In the rows, zero is written as 128.
Each path is a new rotation, seen through one point. The rows after it are directions, each followed by how far the rotation turns it, in degrees a step (0 if it stays put).
Each turn is a multiple of 5 degrees from 10 to 175, or 0.
Each row of a path follows its step; steps can be skipped.
path 1
step 2: [113 124 121 124 139 125 138 113 131 127 135 131 140 119 136 123 134 125
 125 135 121 131 123 119 130 120 120 118 132 136 123 129 132 123 128 127
 120 129 128 130 145 129 132 128 129 118 133 123 130 125 138 126 128 119
 127 128 122 124 128 126 131 143 119 135]
step 10: [132 118 125 139 128 129 125 111 126 119 130 133 126 134 142 132 129 119
 133 137 125 124 141 128 136 135 137 127 135 128 120 118 122 129 122 133
 124 127 128 121 135 132 129 136 126 121 122 134 140 141 125 136 121 115
 122 127 137 130 124 129 134 129 131 131]
step 13: [125 129 120 148 135 141 132 114 125 121 127 132 138 121 139 139 137 124
 136 129 126 136 124 138 136 122 133 128 134 134 129 134 128 130 124 128
 131 131 123 143 128 129 140 125 130 126 123 121 127 126 127 124 126 137
 126 127 126 130 126 122 118 119 119 119]
step 15: [119 121 121 133 136 119 127 120 133 121 123 129 117 115 132 131 143 126
 133 134 132 129 122 130 126 126 140 113 117 128 126 127 132 132 133 139
 126 124 130 124 124 131 137 119 132 130 132 129 116 127 136 134 125 125
 139 131 141 128 119 123 137 128 126 117]
step 16: [134 123 116 137 130 124 143 135 142 133 126 129 134 115 134 136 120 128
 137 121 128 137 125 124 135 130 127 114 137 128 130 123 131 134 139 127
 126 139 129 125 128 130 122 122 123 135 127 134 140 130 124 116 116 131
 132 135 129 131 133 123 134 127 130 130]
step 18: [125 127 121 134 129 132 136 122 118 131 136 141 121 120 134 130 128 127
 127 132 122 137 126 124 135 121 121 128 122 130 129 121 134 126 140 126
 131 123 127 123 128 130 131 129 121 121 144 127 134 132 114 129 134 118
 128 149 123 140 131 123 136 131 118 126]
step 24: [129 119 127 132 125 138 121 126 130 124 126 137 121 126 141 133 128 142
 136 118 123 130 127 135 139 126 127 131 125 119 131 134 129 126 134 121
 136 137 131 130 114 122 131 135 112 130 123 133 138 125 138 126 135 127
 134 127 130 123 117 130 127 115 128 139]
step 25: [122 137 126 136 120 134 123 122 130 125 135 119 127 129 125 131 128 128
 133 130 131 127 118 135 152 115 138 133 135 137 125 124 133 134 114 128
 124 132 122 125 125 127 129 137 140 122 125 120 134 123 131 126 130 132
 123 129 127 136 128 120 132 126 131 144]
step 26: [133 115 121 131 134 135 114 115 123 134 125 140 115 123 129 140 129 121
 138 131 125 129 135 126 127 118 125 136 134 124 128 121 129 121 128 128
 131 139 134 128 126 132 134 121 130 116 127 124 117 135 141 126 131 123
 120 130 138 132 125 123 126 134 137 133]
Directions:
[131 129 130 126 129 127 128 130 130 129 128 129 127 128 129 127 127 126
 129 127 126 127 128 126 127 128 123 126 129 125 129 129 129 127 129 127
 130 130 129 130 127 126 130 129 129 126 124 130 129 129 132 127 130 128
 128 129 127 125 129 127 128 128 127 130]
145
[129 128 125 128 127 130 130 126 127 127 125 130 129 128 130 127 126 130
 131 125 128 130 129 127 127 128 126 131 129 124 127 130 130 127 128 131
 127 128 127 126 129 127 130 127 126 128 127 129 129 126 128 127 125 127
 130 126 126 131 130 129 127 128 128 127]
135
[127 127 130 129 127 130 128 128 128 130 128 128 122 127 128 129 128 128
 128 128 129 129 129 132 130 128 126 128 129 126 128 126 130 127 131 129
 127 125 126 128 127 129 126 126 129 127 128 127 130 125 129 124 128 130
 127 128 128 130 127 125 129 126 128 128]
10
